Rows are one point carried round by a steady rotation, each followed by how many ticks it has turned.
The counts run from 0 to 294.
[ 16.1   5.3  35.3  -1.6  -7.4  -4.0  13.1  11.7   9.3 -26.1 -10.4 -22.5
  36.8  38.7  -6.5  -2.1 -32.0  -0.9 -13.9   8.0  -3.5   9.5  15.6  18.5
  18.0  -9.5   7.0  21.3  17.2   0.7   0.6  -5.2   9.6  -4.2   7.3  16.6
 -20.0  20.3 -19.2   1.4 -20.3   0.2   6.5   2.1   0.7 -22.2  -4.4  -3.2
  -0.4   9.7 -15.7  15.0  -7.5 -10.1  25.7  19.5 -27.1   3.7   8.9   6.9
 -12.9 -24.0   9.2  -4.4   5.5  -2.1 -27.3   7.9 -20.9]
153
[ 18.7  -7.7  29.3  -5.9  -4.4   4.9  -2.9  33.3  -1.8 -34.2 -17.2 -11.5
  31.0  33.2   2.0   1.5 -25.7   3.9 -17.9  11.0 -16.4   5.4  14.3  -0.1
  13.8 -12.9 -15.2  19.5  -0.8  10.4  -7.1 -24.0  -2.6  -7.9   0.2  15.6
 -18.7  13.2 -15.0  -0.2 -23.4  -4.0  30.3   2.5   0.5 -17.9  12.9   2.7
   6.4  -7.3   4.1   3.3 -12.6 -19.3  13.8  17.5 -11.2   7.9  17.9  -7.2
 -19.3 -24.4 -11.7  -6.9  15.9   6.9  -9.6  15.3 -12.7]
136
[ 12.6  11.7  14.0   6.3   3.2 -12.6   6.8  15.4  13.0 -36.6 -23.7  -3.8
  27.6  45.8   2.6  -0.5 -30.9 -12.7 -14.3   3.2  -9.1   7.1  22.4  12.5
  19.9 -10.5  -5.3  15.4   3.2  18.5 -12.7  -1.5  21.1  -4.6  -5.3  28.7
 -29.1  24.8  -8.0 -14.2  -9.4  -9.1   5.9   0.6   6.7   5.5   0.4  -3.3
  -0.9  -2.2   3.6  11.7  -2.7  -2.9  11.1  16.7 -14.7  -8.1   2.4 -17.0
  10.5 -44.0  -4.2  -3.8   1.6  -9.8 -13.6   7.8  -9.8]
157
[ 26.8  -5.2   5.9  -0.8  -4.7  -8.8  10.6  23.3  -0.9 -11.4 -12.2  -5.7
  15.6  31.5   0.8   4.9 -26.2   8.5  -9.2  12.4 -11.9  -0.6   7.9  10.7
  20.0  -8.2 -20.8   9.6   8.3  29.0  -7.9  -1.7  22.3  -0.6 -16.9  29.7
  -9.0  23.0  -4.3 -22.0 -26.8 -22.6   6.1  -4.3   0.5  20.3   5.8  -9.7
  -5.8  -7.3   1.4   3.8   6.9 -12.1   6.8  11.2 -20.9 -11.4  13.6  -8.9
   0.4 -48.9 -10.8   6.1  -8.4 -27.9 -25.1   2.9  -8.3]
7
[ 32.7  -1.6  19.9   5.1 -19.2 -20.4   3.0   7.1   6.2  -4.8  -8.9  -3.0
  42.1  28.5  11.3  11.2 -29.4  -3.9  -6.3  21.8  -3.7  -6.0   7.1  26.0
  32.3  -7.2 -13.1  10.7  20.6  20.0   1.8  -9.6  -1.9   9.2  -6.2  12.5
  -1.8   1.8 -26.6  -2.6 -25.6 -13.0  -5.5   1.2  -5.8   7.0   5.5  -5.1
  -4.0  -8.1  -1.9  -0.9 -10.4 -14.3  21.3  20.3 -22.2  -3.3  20.4  -3.7
 -18.8 -35.3   3.3   4.0  -9.7  -8.7 -26.7   5.4 -14.9]
225
[ 28.4 -21.5  21.3 -10.8 -10.7   2.2   5.3  24.3 -16.6 -12.4  -6.8 -10.9
  16.3  36.6   4.1  -5.2 -23.7  23.3  -2.7  16.2  -7.6  -6.3  12.4   9.6
  15.4   2.7 -18.1  11.3   4.8  15.7 -10.6 -22.9   3.9   7.3  -4.4  17.7
   2.9  11.9  -7.2   4.3 -31.3 -11.3  10.7  -3.3 -12.5   4.7   6.3  -6.4
  -2.2  -9.2  -5.9   2.0  -3.9 -33.8  24.8   6.7 -24.3   2.2  21.1  -2.5
 -19.8 -37.1 -14.6   1.5  -2.1 -14.0 -23.5   3.8 -21.4]
134
[ 21.6   1.2  29.0   4.9  -5.4  -8.3  -3.0   2.6   2.4 -36.6 -30.9  -5.6
  41.6  37.4   1.2   0.4 -12.1  -7.1 -13.6   0.5   3.2  -0.3  22.6  27.7
  16.3  -5.3  14.9   9.3  -3.0  -1.2  -8.7 -10.4   4.1  -0.8   9.9   8.6
 -24.7   7.8 -12.0  -0.5 -24.5  -0.7  -3.0 -11.8   3.7 -21.0 -10.3   6.5
   3.2   1.6   7.3   8.9  -0.3 -15.5  21.9  21.6   1.4 -10.0   5.4 -20.7
 -12.0 -42.2 -15.2  -5.4   4.2   4.9 -22.5  17.3  -3.0]
264
[ 22.8  -5.2  33.2  -4.1  -7.7  11.3   1.9  23.8  -6.4 -12.8 -14.0 -12.9
  22.0  23.1  -3.7 -10.9 -14.4  13.5  -4.7  -2.5 -17.3   9.1  14.3  16.8
  21.7  -2.2   2.1  16.3   0.2   8.1 -11.6   6.8  26.2  -4.5  -0.1  14.5
  -0.6  37.0  -8.3 -30.5 -37.1 -15.3   9.2  -2.5  17.6 -18.2  -0.3  -5.8
  -0.2  -8.9  -2.3  11.0   1.3   1.1   7.8  11.3 -18.4   0.5   9.7  -5.2
 -14.9 -37.6   1.4 -10.5 -14.5 -14.6 -24.3   8.4  -5.0]
123
[ 19.6   8.2  25.7   1.4 -21.6 -11.2  12.9  -1.3  19.5 -16.8 -10.6  -4.0
  29.6  31.4   7.1   9.2 -31.4   5.4  -7.0  -6.0  -3.9   2.8  11.4  33.9
  24.4  -4.8   3.8   0.4   6.4   5.9 -11.4   7.8  18.4   3.2   3.0  20.3
  -2.8  20.2 -21.0 -10.2 -19.2 -21.8 -10.7 -16.3   1.7  -0.1 -12.7  10.3
  -2.3  -7.1   7.5   6.8  -3.2   1.4  16.3  17.5 -23.8  -6.8  -1.9  -4.8
 -18.7 -43.8  14.2  -7.6 -17.7 -10.3 -31.1   0.3   4.1]
31
[ 24.5  -6.7  24.0 -13.1 -28.3 -10.1   1.8   8.3  -0.8 -16.7 -12.5 -15.7
  40.3  34.1  -4.1   4.5 -26.6  -0.1 -23.0  -0.2  -2.6  -2.0   6.3  32.5
   5.5 -13.2  -0.7  14.4   5.4   4.2 -16.3 -13.6   0.3   9.5   9.5  16.2
 -12.4  16.6 -28.6   2.2 -16.3 -17.6  -4.4  -8.1 -14.0 -20.7 -15.5  15.0
   3.8   4.6   3.4   9.9  -5.7  -9.5  30.0  25.1 -12.1  -3.7  17.6  -6.1
 -20.8 -30.0  -5.0  -8.5   0.5  -0.2 -17.4  11.2  -6.8]
208
[ 10.2  14.6  18.1   1.0   3.4 -10.9 -14.0  29.8   6.4 -23.6 -19.3   1.0
  39.2  41.3   3.7   8.3 -24.5 -10.9  -1.4  -6.8   2.0   0.4  22.3  20.0
  21.0  -6.9  -1.8   0.9  14.4  15.3  -8.6  -7.3   6.1  -8.3  -1.8  18.7
 -15.7  20.5 -13.9  -4.6 -19.3  13.6  15.4   0.4  -6.5  -1.3   2.8  18.7
  13.3   2.8  -0.1  -2.4 -11.9 -12.9  16.3  26.0  -5.3  12.4   8.1 -13.9
  -4.8 -44.2 -11.2  -4.0   9.7  -3.6 -18.0  11.9 -18.6]
173
[ 13.8   5.9  19.9   0.2 -11.7 -16.8  -1.0   8.2  17.8 -35.7 -22.3   0.1
  29.9  29.7   2.2  12.2 -35.6   5.7 -14.6   5.6 -12.2  -0.2   8.3   8.8
  22.4 -15.4 -19.1   2.9  13.6  25.3 -10.2 -16.1   1.7  -2.9   3.6  30.1
  -7.2  14.1 -14.3  -1.9 -10.3 -23.7   6.0 -10.0  -5.9  15.6  -6.8  10.3
 -11.3 -11.9  16.5   8.6  -3.5  -0.6  19.2  24.7 -25.6 -12.8   3.7  -6.5
 -11.4 -41.4  -3.4  -0.4   1.3  -4.9 -24.6   0.2  -0.5]
101
[ 30.2 -13.8  11.3  -2.2  -2.6  -3.9   5.4   6.5  -2.0 -24.9 -10.7 -15.7
  30.4  30.0  -5.9   9.9 -13.3  14.9 -15.2   2.6  -0.1   3.0   7.9  16.9
  27.1 -11.7  -5.3   5.3   8.0  11.5 -11.1 -11.8   1.3  -1.8   8.1  16.8
  -1.7  23.5 -17.0  -4.3 -29.4 -32.7  16.2  -2.1  -4.0 -13.7  -7.4  18.0
  11.4 -14.7  13.3  21.5 -17.1 -17.2  27.0  13.6 -31.1  -4.6  11.5  -7.8
 -14.5 -39.8  -1.9  -0.1  -8.9  -2.8 -17.8   1.1  -7.0]
138
[  1.8  -1.3  40.5  -9.9   4.4   6.1   7.6  19.0   1.2 -33.5 -18.6 -16.3
  20.8  25.5  -2.1 -13.4 -31.3  12.0   2.8  -4.4  -8.3   8.0  14.8  14.0
  19.9  -4.2   6.9  12.4   3.0   8.4 -22.5   7.1  10.8 -12.8  12.3  26.5
  -7.1  31.7 -12.3 -10.5 -20.8  -9.0  19.0 -11.4   9.6 -25.2  -6.9  17.2
  -6.2   7.0  -1.7   9.0  -6.9  -5.5  22.2  14.9 -20.9  -9.0  -1.2  -4.6
 -20.4 -35.3  -8.3  -5.9  14.4  -8.7 -21.6   8.8 -12.0]
178
[ 21.4  -3.2  28.7 -13.0  -2.9  -5.1  -7.0  24.8   4.3 -16.4 -23.2  -4.0
  32.2  28.7  -0.3  -1.1 -23.0 -10.8  -9.5   6.0  -7.5  -2.6  19.2  19.8
   4.5  -5.8   0.4  15.9   7.2  13.6   0.8 -10.1  11.4  -5.0  -5.7  13.0
 -28.6  13.5 -10.9 -10.8 -28.9   6.4  -7.1 -13.9   3.0  -5.6   1.7  -2.5
  -7.1  15.0   1.0  -6.2  16.8 -18.0  16.2  22.2  14.4  -8.8  19.8  -5.0
 -12.0 -42.8 -23.3  -0.8   8.0 -12.0 -27.1  21.3  -4.1]
115
[ 24.5  -3.9  22.5   0.9  -2.6   5.6   1.5  25.9 -12.7 -26.9 -25.5   1.7
  22.7  30.7  14.3  -5.9 -25.9  -3.0  -2.1  -1.6 -12.9  -3.4  24.6  23.9
  20.8   0.8  -4.4  10.8 -18.8   7.5 -28.2   2.1   8.6   2.8 -11.8  15.0
 -20.0  13.2 -11.1  -9.9 -28.1  -4.4  11.4 -11.8  10.3  -7.1  15.3  10.7
   8.7  -4.2   8.8  -7.1 -10.4 -19.2   0.8  10.6  12.3   6.7   2.6 -28.1
 -21.8 -46.1 -17.8  -6.9  -0.2  -1.1 -10.4  22.3  -8.9]
202
[ 19.1 -15.2  22.6 -15.1   3.5   4.0  19.3  25.8  -7.0 -29.8  -7.8 -18.3
  17.6  27.5  -2.9  -1.0 -31.6  22.4  -4.7   7.9  -4.3   3.7   5.6   7.0
  14.9  -5.6 -15.3  13.7   5.5  14.1 -20.2  -8.2  -2.8  -7.1  -3.8  28.0
 -10.9  12.6  -7.6  -4.4 -19.5 -16.3  26.0  -8.0  -9.7 -16.7   2.4  10.0
   1.6   8.4   3.8   2.6  -6.3 -28.3  22.1   5.9 -19.4  -5.4   6.2 -12.0
 -22.4 -35.6 -23.9   5.3  21.3 -10.0 -13.1   9.0 -15.0]
232
[ 18.5  -5.0  38.2 -22.3 -16.7   7.4  12.0  23.3   7.4 -11.3  -4.2 -17.3
  28.5  12.6  -2.1   3.2 -32.2  14.1  -6.7   4.3 -21.1  11.2  -0.9   8.8
   6.4 -15.5 -10.3  18.6  11.6   9.2  -8.8   5.0  14.1  -5.0  -4.9  21.5
  -8.5  23.7 -16.3 -29.6 -31.4 -19.3  11.4 -15.0   8.2 -18.2  -1.5   9.2
  -3.5   2.8  11.0  -2.9   6.2  -2.3   6.5  19.2 -17.1  -2.2  10.0   2.6
 -31.3 -30.0  -6.2  -5.6   8.8 -11.5 -30.9   9.6   7.5]
28
[ 35.2 -13.4  13.7   0.2   3.6  -4.4  -2.6   9.5  -1.5 -12.5 -18.8  -7.5
  28.0  20.9  -4.7   7.3 -10.7   0.2 -11.8   9.3  -4.1   0.5   3.2  22.3
  32.5 -13.4   2.2  10.5  14.1  17.6  -2.1   0.9  11.7  -6.2   3.9  11.3
  -7.4  23.7 -17.1 -21.0 -35.9 -31.5  14.4  -0.2  12.2 -10.1   0.4   8.3
   5.5 -15.1  17.5  19.4 -11.4  -4.8  15.8  16.3 -20.5  -9.3  18.2 -12.7
 -11.6 -43.1  -6.1   4.5 -13.3  -7.9 -22.8   6.2  -1.1]
291
[ 17.2   2.8  37.2   7.9  -8.4  -6.7  14.5  -2.6  -0.1 -35.7 -27.3  -9.1
  35.4  25.8   8.6  -7.7 -37.3 -10.3 -12.3  26.2 -15.1  -0.4  17.3  19.1
  24.4  -5.7  -1.6  22.1  -3.1   5.5 -14.8  -3.0  -2.9   6.9  -1.3  14.9
 -20.4   0.1 -19.5  -1.7 -14.3  -6.0   0.9  -5.8  10.1 -16.3   6.5 -19.1
 -17.9   1.5   0.2   4.9  -4.2 -11.3  11.1  12.3 -14.6 -14.0   8.2 -13.6
 -22.9 -30.7   0.0  -3.6   7.0   2.5 -18.5   9.5 -16.2]
223
[ 12.9   8.4  41.5   1.9 -18.9   2.5  -9.2  34.3  -4.5 -13.5 -10.2  -1.8
  35.3  41.2  10.0  -1.7 -26.8  11.0  -0.8   4.2 -11.2   2.6  21.1  10.0
  16.3   2.6 -10.2  13.3   7.1  12.2  -7.2 -18.8  12.2   3.8  -6.9  10.6
   3.7  18.4 -12.6  -7.7 -26.9  12.8  10.1  10.4   3.4   1.4   4.5  -4.7
   5.7 -12.1 -12.7  -4.3  -4.5  -9.2  16.2  22.0 -21.7  16.7  14.2   1.4
 -13.8 -34.5   6.8 -11.7   0.7  -5.3 -26.3   7.6 -21.3]
189
[ 16.5  -1.8  44.2  -6.8  -8.0  14.6  12.7  15.3   3.5 -24.0 -18.5 -16.8
  24.0  15.2   1.0 -11.4 -27.2   5.5  -7.8   5.5 -19.5   8.4  19.7  19.3
  22.7   0.5  11.5  18.1   0.1  -0.1  -6.6  11.3  22.9   1.0   1.0  11.1
 -12.2  20.8 -18.8 -15.7 -33.0 -11.0   6.1  -7.8  21.5 -21.4   6.6 -12.1
  -5.3  -1.4  -7.5   9.6  -1.3  -4.8   7.0   8.5 -20.6  -5.2   7.2   4.1
 -28.4 -31.6  14.1 -13.2  -9.8  -5.3 -32.6   9.6  -7.8]
276
[ 14.9   1.0  35.2  -4.9 -10.4  -1.2  20.2   7.7   6.3 -23.8  -4.7 -24.2
  32.8  36.2  -1.9  -6.5 -31.6   7.5 -10.5  11.4  -3.6  11.2  17.2  19.0
  14.0  -0.6   7.6  17.9  11.0  -2.6   0.8  -1.0  13.2   2.0   2.8  12.3
 -18.4  15.1 -17.3  -0.3 -23.1  -2.8   6.5   0.5   1.4 -21.6   0.2 -15.9
   0.9   6.8 -20.1  10.7  -3.4 -16.3  25.1  10.8 -28.6   1.4  12.0   4.9
 -16.8 -27.9   4.8  -4.9   3.1  -4.6 -28.2   5.6 -20.8]
1
[  7.8  -3.3  34.2  -9.3   6.2   7.6   0.1  33.0  -7.5 -26.1 -24.0 -11.5
  21.3  25.1  -4.3 -11.5 -24.7   9.5  -1.5  -2.6 -13.8   9.2  14.9  10.7
  10.3  -6.6  -2.8  20.4   0.3   9.1 -20.2   0.8  14.8 -15.6   0.6  19.8
 -16.6  33.1  -7.4 -24.2 -25.8   1.0  21.5  -3.7  14.3 -23.5  -3.1  15.7
   1.5   5.6   8.7  -1.6   1.4  -4.2   9.3  16.8   0.1  -4.1   6.0 -13.3
 -15.6 -37.0 -20.5  -5.3  17.8 -11.7 -17.2  15.7  -7.6]
177
[ 10.5   6.7  26.3 -13.2   3.9   6.8  12.6  27.5   3.8 -23.0  -4.9 -14.7
   9.1  37.1   0.8  -5.0 -42.2   7.9  -0.3  -4.7 -16.7   4.1  23.8   9.9
  17.1  -1.5  -8.5   6.8   2.5  19.6 -10.2   5.4  22.5   2.2  -3.4  30.8
 -12.9  26.0 -13.8   0.9 -16.3 -11.5  16.3  -5.2   1.9  10.5  11.7  -2.3
  -2.8   4.2 -15.0   8.7 -12.0 -16.3  18.7   5.4 -28.6   6.4   1.9   3.0
 -12.6 -37.8   5.5  -5.0  -5.1 -16.3 -19.5   2.9 -20.5]
215
[ 15.9   5.7  24.9   4.2 -12.8   3.8   6.9  26.8   2.4 -25.0 -15.0  -9.4
  30.5  32.9   8.1  -2.3 -29.2  -1.9 -14.4   4.4 -25.3   9.1  11.4  13.2
  18.5  -8.6 -13.4  23.6 -11.9  10.3 -22.1   1.5  17.0   0.2 -11.5  18.1
  -9.9  25.8 -13.9 -20.1 -21.0 -16.0  19.3   7.2  15.0 -17.1   8.5   6.2
   4.7 -14.8   9.2  -0.1 -15.5   3.9  -4.0  13.5 -14.8   7.0   1.8 -16.8
 -11.0 -35.5  12.1 -13.8  -0.9  -3.2  -5.3  13.9  -6.1]
218
[ 25.8  -0.3  29.4   2.3 -10.0   6.5  11.5  27.9  -1.7  -9.8  -0.8  -4.3
  36.5  22.9  14.3   9.5 -27.9  13.0  -2.3  19.0 -15.9   9.4   3.0   9.1
  28.3  -6.1 -18.8  10.0   4.8   7.8  -7.7   2.9   3.2  -1.0 -17.3  13.7
  -2.9   6.6 -14.8 -21.9 -41.1 -15.0  24.9  -1.2   8.0 -13.9  15.3   4.8
   8.5 -15.9   9.1  -6.1 -14.5 -13.9  -0.3  10.8 -22.2  11.6   2.6 -11.8
 -30.6 -36.6   1.4  -4.1   2.7  -1.7 -15.2  10.5  -7.0]
12
[ 20.0   3.8  20.8   0.7 -28.1  -7.5  11.3  16.6  -5.3  -9.5  -5.2 -15.3
  35.8  50.3   8.0   1.1 -23.6  22.6  -3.2  -4.4   6.0   6.7   9.1  27.8
  16.6   8.5  -5.6  10.3  -0.9   5.0 -23.3  -8.8  12.8   8.7  -4.6  14.5
   8.7  24.3  -7.9 -10.1 -24.7  -4.9  -2.4   3.7 -13.5  -7.4 -16.4  12.2
  13.6  -8.4  -5.8  -0.6  -3.4  -9.8  19.6  14.9 -27.4   8.8   4.3  -9.3
  -6.4 -42.7   5.3  -8.1  -2.2 -17.5 -19.1   6.1 -19.2]
245
[ 25.7 -15.4  24.5  -8.0 -17.3   5.3   0.1  16.2 -24.3  -6.3 -12.9 -12.0
  22.6  26.5   7.6 -16.3 -21.4  14.6   8.7   2.2  -5.0  -8.7  12.1  31.1
  24.1   8.7  -0.5  10.4  -4.0  11.0 -29.2  -1.3   1.2   9.6   7.3  13.0
  13.7  21.8 -21.8  -6.4 -26.0 -13.6   2.0  -5.6   0.1 -15.5  -4.9  14.0
  -1.6  -5.5  -5.2   0.9  -9.4 -19.3  25.6   9.8 -13.5  -2.9  18.4 -15.7
 -26.7 -39.7  -9.4  -3.4  -6.0 -14.4 -19.1  10.6 -17.0]
204
[ 28.0  -2.5  19.4  -6.8 -26.0 -11.9  10.9  11.9  14.7 -15.7  -7.8 -13.3
  40.4  33.7  -6.4  13.3 -30.1  -1.0 -26.5  15.3 -11.6   6.2   0.0  12.1
   0.2 -19.5 -19.7  22.2  18.0  13.3  -0.8 -14.6  12.7   0.0 -10.1  20.5
 -20.2  13.7 -21.6 -11.7 -20.1 -17.1  -2.7  -0.3  -9.2  -5.6  -8.9  -2.2
   0.3   0.3   4.6   2.7   7.8  -7.0  18.5  21.1 -18.1  -4.7  15.5  -3.8
  -7.5 -35.0  -2.6  -3.8   1.0  -8.6 -18.9   5.7  -1.0]
3
[ 23.1 -18.8  23.2  -4.5  -5.8  -4.1  -0.7  11.8   0.5 -23.9 -28.2  -4.4
  25.4  16.0  -6.7   3.9 -18.8  12.0 -16.7  13.8 -16.0  -4.5   8.2   7.3
  14.8 -15.5 -16.6  16.3   9.9  20.4  -3.9 -17.7   4.5  -6.2   3.4  20.9
 -12.5  12.0 -10.0 -14.0 -24.9 -23.7   7.8 -13.1   1.5  -1.8  -6.2  -2.8
 -16.8  -3.4  17.1  12.0   8.4 -12.8  20.9  17.6  -9.4 -22.7  17.6  -8.2
 -17.2 -41.5 -23.2   1.5   1.1 -13.3 -27.6   8.7   2.8]
44
[ 26.8  -1.9  11.5  -3.4 -21.7 -11.5  13.7  14.1  20.2 -12.4  -0.9 -11.8
  38.6  34.7  -5.6  18.2 -27.5   4.1 -25.0   8.3  -5.7   5.8   1.6  19.2
   6.3 -14.0 -16.8  17.1  16.9  10.6   4.3  -9.0  18.4   0.4 -10.2  21.7
 -21.4  19.2 -16.2 -13.2 -22.2 -18.2  -6.6  -4.6  -9.7   1.3  -5.7  -2.1
   8.3  -0.3  -0.3   6.9   5.4  -5.7  18.3  19.7 -23.2  -2.2  12.6   0.0
  -5.7 -40.8  -1.8  -1.8  -1.6 -14.5 -24.9   5.4   0.0]
155
[ 16.7  10.1  21.1  -1.4 -26.8 -15.0   8.6  -4.9  15.8 -26.5 -21.4  -5.2
  30.0  30.3   8.5   2.4 -31.3  -1.5  -9.2  -5.1  -5.9  -1.7  12.2  37.4
  22.1  -6.4   5.0   3.0  -1.6   9.3 -22.9   6.2  13.9   6.2   4.4  22.8
  -3.3  21.1 -20.7  -8.3 -15.9 -16.3 -13.3 -17.8   1.9  -2.7 -15.2  14.6
  -5.8  -6.1  10.9   7.0   1.0   1.2  15.3  20.5 -12.9 -10.8  -4.8 -14.1
 -15.1 -47.2   7.4  -8.3 -13.5  -6.2 -26.9   5.3   2.5]
183
[ 18.3   3.0  21.2  -1.1   1.2  -5.0  -1.6  12.9  10.9 -30.8 -19.2   3.1
  21.8  29.3   9.4   8.2 -35.0  -1.3   1.1  -6.3 -10.6  -7.6  19.7  24.6
  36.4  -8.3  -5.1  -7.2   3.9  18.4 -12.4   1.9   1.3   1.7   6.1  25.7
  -1.9  11.2 -21.8   9.1 -19.4 -18.7  11.8 -17.5  -0.7  18.8  11.2  15.6
  -1.8 -11.1   7.3  10.8 -21.6 -14.2  19.8  13.6 -20.4  -2.0   3.1 -10.4
 -24.1 -46.1  -0.8  -2.6 -12.2  -0.7 -21.6   2.8  -7.4]
199
